The rows of A fall into several groups, which share some directions, and each row is roughly a mix of its group's hidden directions.
A, 99 rows:
[[ -5 -18  -7  13  -3   6 -23  11  -8   2]
 [-13   5 -13  -7 -15 -12   5  23   0   3]
 [ -1  -9 -23  15 -11  17  -4   6   3  -5]
 [ -6  21   6   9   7 -10  19 -14   7  -4]
 [ 15 -10 -12  -3   6  -4  22   6  -1  17]
 [ -4 -14   3   9   4  -3   5  12 -22  20]
 [-19  22  -5   0   4  -7  -6 -10   9 -14]
 [  6   0   4  12  -2   5  31   8  10   3]
 [  7  20   3  -8   2   4  11 -16  17 -11]
 [  8  15  16   5 -11 -15 -14  -3   8  14]
 [-14   4  10   0 -24   6  17  -2   9  -4]
 [ -5  16  27   5  -1   6  16   1  -5  -2]
 [ -7   4  -2  21  16  21   0   0  -2  11]
 [  5 -12   0  25  -8 -14  -3   1  10 -13]
 [ -7  -8  -3   4 -20  17  20   6   2   9]
 [  6 -12 -29  -1   2  -3 -17  -1   6  -2]
 [  7  -7 -18  -8   7 -12  -5  -7  24  -4]
 [ -4  15  28  -1   0   2  -6  -2  17  -1]
 [-12 -20 -10   1 -15  -5  -6   3  20  -2]
 [  9  24  -8  -8  18  -5  -5  -6  -6 -10]
 [-12  14   9  12  -5  13  -2 -10  18  11]
 [  4   8 -13   3  18  -7 -20  11   0  13]
 [  9  -2   5  27  17  12  -1  -4  -5   3]
 [-11   5  -8 -31  -8  -6  -8   6  -3  -2]
 [-12  12   4  23  14  -8  11  -8  -5   3]
 [ -9  -9   4  13 -16  12   5  -1  17  16]
 [ 17   8 -18  -6  14   8   1  -4 -17   8]
 [-15   2  -6 -11 -20 -12   8   9 -15  -3]
 [  1  -9 -29   3  -9  16  -6  -1   2   0]
 [  0   9  -3  -1  -6 -15  -2  -8  18 -24]
 [-11   1   4   7  24  14  13   5  -6 -10]
 [-10   4  -4 -11   4  15  19  -4  16 -15]
 [-17   1   4  -2 -12   4 -26  -7   1 -12]
 [  8  12  -7   1  16  -6 -17  19   5  10]
 [  1   0  11   0   8   2  -8 -25 -21   1]
 [  0  18  11 -15  -2   5  -1  -8  21 -11]
 [ -3  16   2  -9   3 -13 -14   8 -22   6]
 [ -4   2  -7   8   3 -20  27   7  -5   1]
 [-11  23   1  10  17  10   3 -14   2   0]
 [ -8 -18 -12   1  10  23   5   2  -8  -8]
 [ 18   4 -13  18  16  -2   5   6   8 -10]
 [ 24 -18   4 -10 -14   5   5   5   6   2]
 [ -3  16  13 -18   0   9   3 -12 -16   8]
 [  3 -12 -21   0 -11  11  17   4   7  11]
 [-18   8  10   7 -17  11   9 -15   8   3]
 [  8  -4  -7  15 -12  -1 -16  -2  -3  24]
 [  9  12   0   8  -8 -27   1   1  -3  15]
 [-16   2   1 -13 -17  -3  17   0   1  18]
 [  9 -11  15  -7 -11   5  19  -3   0 -18]
 [ 12  -8 -19  17  12  -5 -13  11  -5  -6]
 [ 11 -12  -4  15   7 -10  19  16   7   6]
 [-21   6  -5   8  15   3 -12   4 -18   9]
 [  2  -2   2  17 -14 -18   5   4   1  22]
 [ -9  -8 -10  -6 -20  12  12  -4  19   3]
 [ 13  14  -8 -20  12   3   7 -16  -2   7]
 [ -1   4 -11 -11 -11  18   2 -12  21  -3]
 [ 14  -8 -14 -10   6  -8  19  -1  13  12]
 [ 11  -4   4  20  13 -13  13  14   9  -4]
 [-17 -11 -16  -5 -18  -8  12   1  -9  -3]
 [ 18   3  -3  -6   5   9 -15  -5  12 -21]
 [ -4   6 -15  21  10  16   7  -3   0  14]
 [ -4 -19   7  20  -3   5  -8   7  -9  17]
 [ -1  18  23 -11   2   1  -7  -4  16  -9]
 [  2 -12  -6  -6   4  17 -23  10 -12   5]
 [  2 -16   4   1   9 -28  -6   9  10   1]
 [ 11  28   3   2   5  -8 -15  -7   2   8]
 [ 14   9  -2 -10   5 -22 -13   1 -17  -5]
 [-16  -1  -3  15  -6 -27   0   3   1  -8]
 [-15   6 -18  10   6  -2 -15  -2   5  19]
 [ -2 -14  18   8 -16 -17   2   9   0  10]
 [  1  12  -9 -19  13  -2   9  -3  -2 -22]
 [  8 -10   2  20  10 -21  -2   7 -10  -9]
 [  7   8   3 -16  16 -18  -9 -13  10  -4]
 [ -1  14  -7 -20   3   4 -15  -5   9 -18]
 [ -8  -3  -9   8   0 -13 -23   4   3 -20]
 [  5  11  18 -11 -14  -2  11  17   1 -10]
 [  6   1  22   7   2  16   4 -20   8  -4]
 [-11  22  14  -9 -14  -6   0   8 -12   2]
 [ -1  26  14   5   1   0   2  -6  20   6]
 [ 19 -23   4   0 -15   7   6   7   2   9]
 [-15  -7  -7   2  -4  -2  -2 -24 -19   4]
 [  0  -1  10   7  23   8 -14   5 -19  -4]
 [ 10   4 -16  -1  13   1 -21  -3 -18  -2]
 [  6   0   0  19  22  -9 -11   2 -11 -13]
 [ 10  11   0 -12   4   5  26 -10   8   8]
 [ 13 -23 -17   6  14   2   1  -1  10  -4]
 [ -7  -4 -11  -7  -6  13 -28   4   5  -8]
 [  4  10  20   8  -3  16   5  -5  22  -1]
 [ -6  -6  18  13  12 -12   8  13 -15   0]
 [  9   5  -4   7  17 -15 -11  -3  16 -16]
 [ -1 -26  10   3 -15 -12  -4  10  -9   6]
 [ -3  13   3 -17   7  21   8  -6  -5  16]
 [ -3   6   3 -13   7 -15 -16 -14  17 -10]
 [  3   2 -19 -13  16  12  -3  -4 -11 -17]
 [-11  -4   3  -1   3   1  11   8 -20  24]
 [ -7  10   6   4  17  -7  16   0 -18  14]
 [ -1   7  24  -5 -17   7  15  -4   1 -10]
 [ -9  12   6   7   9   4 -16 -21 -11  13]
 [  0 -13   4  11   3  14   5 -28   5  -2]]

Each list below has two rows that fit no group; the rest each fit one group, if only roughly. Name those rows in the order they come.
  * z727: [-10  10   0  10 -13   9   7   8  25   7]
  * z731: [  1  12   3  -4  22 -18   7   2 -17  -4]
  * z530: [  6   9  14  -2  11 -15  13  -4  20  -6]
  * z944: [ 13 -10   8  -3 -22   7   5 -20   6   5]
  * z132: [  0  -3  15  21  10 -13  -7  12   2 -13]
  * z986: [-12 -10  10 -12 -16 -14 -14  -4  -4 -13]
  * z873: [ -7 -11  24   0 -18   3  -6   3  14   6]
  * z436: [ -9  -2   2 -11  -4  -7  -2 -18 -27  -1]
  * z329: [ 13 -20  -5   0 -15   7 -16   6  11  -7]
  * z741: [11 17  4 -1 25 -7  9 -6 -9 -7]
 => z944 z986
  * z711: [  1   5 -20   7  -9  16   1 -11  14  14]
  * z219: [  8 -24   3 -11 -19  -1   9  -3  -4 -11]
  * z421: [ -4 -15  18  13 -14 -13  -3   5  14   3]
  * z564: [  5  18  17 -15  12  -3   9 -10 -10   6]
  * z935: [ -7  12 -11  -7  11   1  25  -2   7 -14]
  * z92: [-23  11  -2  -8  -4 -23   6   3  -6   1]
  * z345: [  2  25  13  -4   6  -3 -17  10  -6   8]
  * z628: [-15   8  28  -6  -9  -1  -9  -3  -6  -4]
  * z196: [  4   1   9   3 -15 -30   7   3   2   6]
  * z243: [ -9  17  13  -5 -20   3  10  12  12  -2]
  * z706: [ 11   1  -8   2  11  -9   5  -3  29 -10]
  * z166: [ 15  11  23  -7   9  -2  -9   0 -15  -5]
  * z703: [ -6   8  15 -10   3   4 -19  -6 -22   0]
  * z285: [  2 -12   3  -2 -22  13 -15  -5  12   9]
  * z425: [ 12 -18  -1  -3  -6   3  21   3  12 -15]
 => z219 z421
  * z317: [ 14   2  -3 -22  15   0 -13   6 -10  -9]
  * z725: [ 11   8   8 -19  -3   1 -22  -8   5 -11]
  * z269: [ -5   8  -3   8 -13  19  13  -6  18 -11]
  * z872: [-15  -4 -22   0 -11   7   4  -4 -17  10]
  * z115: [  2   8 -19  16  11 -11  18   1  -9   4]
  * z333: [ 3 24 14 -6 -1 -4 -7 21  2  4]
  * z341: [ 16   4 -15   1   7  10  24  -1   6   8]
  * z266: [-20  11   8  -6  -7  22  -3  -9   0 -11]
  * z183: [ -6   2 -16  -1  11 -10 -17  -3 -19  11]
  * z343: [  6  18  20  -9   2  -5  -9  -1 -19   0]
  * z249: [ -6  11  13  17   8 -16  18   8  -2   4]
 => z872 z266
  * z283: [-22  19  -5  -8   7  15  -6  -7   0   6]
  * z999: [ -1  20  -1  -5  25   9  -2  -1  -4 -12]
  * z284: [  6  12   1  15  20  12 -10 -11   0 -12]
  * z540: [ 1 12 -9 22  8 -9 10  3 -7 18]
  * z759: [ -5  20  16  10  -6   1  -9 -13  12  10]
  * z446: [  8  10   2 -15 -13 -16   6  21  -3   7]
  * z925: [  0  -8  -3 -18   2 -20  -8  13 -16  -7]
  * z116: [ 0 11 -1 -6  9 31 -7 -8  2  6]
  * z597: [  8   3  -4 -33   2   7  -8   2  -3  -5]
  * z397: [ -9 -16 -15  13   8   8  20   6  -6   4]
  * z48: [  4  19  25  -5   2   1  -8  -6 -14   0]
  * z47: [  0   4  -2  -6  11 -11 -16  -5 -27   5]
  * z684: [ -5  13  13  -2 -18   7  12   9  19  -4]
  * z734: [  2 -14   3   1 -12  18   9   2  -4  24]
 => z759 z446
  * z585: [ -4  -4  -6 -12  -2 -14  -4  -1 -30  -2]
  * z785: [  1  -1 -15  14  -3  10  -5  -1  21 -18]
  * z622: [ -4  20  16   2 -16  -2   7   5   9 -15]
  * z867: [ 19 -14  -1   3   6   7   9   9  20 -11]
  * z721: [  3  13  -6  -5  13 -13 -20  12 -13   8]
  * z664: [ -2   8   2  -1  22 -16   3   5 -22   0]
  * z299: [  6  -3 -21 -22  -6   5  -1  -9   2 -15]
  * z411: [  0   4 -13   1  14  26   8 -11  -9  -2]
  * z654: [ 12  -8   3  -2 -16 -12 -22   1 -10  12]
  * z880: [ 11  -4  -5 -19 -14  -2 -23  -8   0  -7]
 => z622 z411
  * z167: [  1 -11  -5  25   2   3  -7  19 -11  -3]
  * z66: [  3  -3  -2 -13  -2   8   5  -1 -27  18]
  * z147: [  1   5  11 -18  -5 -16 -21   5  10  -6]
  * z707: [  5 -20   9   4  -3  -1 -22   6 -18   3]
  * z748: [-17  14  -5   1 -17   1   7  16  13   7]
  * z928: [  0   8   6 -20   4 -14  20   3 -11   9]
  * z998: [ 14 -19   1  23  -7   4  -9   2   7  -7]
  * z856: [ -4  14  15   3 -13   6  11  13  20  -2]
  * z271: [ 13 -10 -15  16   5 -15 -10  13  -7  -4]
  * z162: [  0  -2   5   0 -17   6  19  12  20  -8]
  * z176: [ -6 -22   7 -15 -18  -2   7   4   9  -8]
 => z147 z271
  * z603: [ -7  17  14  14  -5  12   2  -4   8 -19]
  * z467: [-10  12 -12 -14  13  18  16  -3   0  -4]
  * z464: [-18   4  28   5  -8  -4  -7   1   1  -7]
  * z238: [ -6  -5   6  15  -6  -5  11   8  26 -10]
  * z720: [-8 15  3 20 14 13 11 -1  8 10]
  * z931: [  5  -9  -6   6 -19 -23   6   3  -3  15]
  * z218: [-21   6  -8   9   4   8 -24   2  -6  -3]
  * z877: [-18   5 -11  -9   6  -2 -24   6 -10  -5]
  * z633: [-7 16 -8 11 15 17 16 -4  9 -1]
  * z600: [  7  -7  -5  -7 -12 -22  -1  -6  21  -7]
 => z467 z600
  * z150: [ 10   0  -4 -15  13  -2 -19   6  -7 -19]
  * z871: [ -9  -7  10  18   2 -10 -12  11  13 -15]
  * z242: [  6  11 -25  -1   2  16  -7 -13   7   6]
  * z757: [  3   5  -7 -25   5  -4 -15 -18  -4   5]
  * z934: [ -6   0   3  28  16   4  -1  -2 -14   6]
  * z323: [ 28 -16   3   6   9   4  -6   7  -8  -6]
  * z127: [-17  14  13  -1   1 -14 -17  -5  -4 -12]
  * z327: [ -1 -18 -16   2 -22   2   5   6  10 -10]
  * z418: [  0  23   9   2  15 -18  13   3  -3  -5]
  * z334: [ -8  -2  18  -8   2 -12 -18   2 -20   4]
  * z16: [  7 -16   9 -15 -18  -7 -19   0  -2  -3]
  * z932: [  8  12  18  -9  -7  -3 -21  -7  15   1]
  * z129: [-11  11  15  14  15  -5  20   7   2   0]
  * z50: [-20  -8  21   2 -15  -1  -2   8 -11   5]
  * z298: [-11   0  10  -2  -7 -10 -14  -7  21 -17]
 => z127 z327
  * z625: [  8 -16 -12   1   3  20   1  -5  21   3]
  * z994: [ -4  -6  16 -11  -5   0   4   5 -22  19]
  * z930: [23 -9  0  4 23  6 -9 -6  2 -3]
  * z647: [ 21 -12  -6   2  10   5   3  14  18  -8]
  * z919: [ 15   8   6   9   0  -1  12 -14  20 -14]
  * z106: [  3  -1   6  -9  -4 -27  20   4  -7   0]
  * z381: [  6  -7  -1  -9  12 -18 -22   3 -12   6]
  * z237: [ 18  -3  10  -2  12  -7  21   3 -13  10]
  * z695: [ 16   1 -30   3   8  11   2  -3   1  -1]
  * z532: [ -7   9  20  10   0  -5  -5  -3  18 -18]
  * z139: [  7  -5 -14 -13  -5  17 -22 -10   2  -1]
  * z865: [ -6  -5 -16  18  17   8  16   4  -9   3]
  * z596: [ 14   4 -16 -11  10  13 -17 -13   2  -5]
 => z625 z596
  * z631: [  7  23   7 -12   2 -22   4  -1   5  -8]
  * z607: [-22   1  19  -2 -20   7  -1  -1   6  -5]
  * z574: [ -8  20   1   0  25  -6   2  -4 -14  -2]
  * z62: [  2 -14  -1  27   5  14 -12   3  -5   5]
  * z484: [ -7  15  15  10   6 -14  21   4   8   3]
  * z758: [  4  19   2 -21  18  -7   6  -1  -8  -7]
  * z69: [ -1  10  -7   9  -6 -20  24   3   5   9]
  * z911: [-11   9   6  -3  -7   5  23  -7   4  20]
  * z159: [-14 -15   8  20   5   4  13  12  -7   7]
  * z885: [  6  -1 -14   4  14  12 -21   1  -7 -16]
  * z493: [-14   2 -20  -1   4 -12 -11   0 -16  14]
  * z14: [  0  -2  -5 -11  14 -19 -17   0 -17  -6]
  * z663: [ -3   8   3 -13  -1 -17  23   3   7 -15]
  * z350: [-15   2  -4  21  15  -9 -13   3  -8 -10]
 => z885 z14
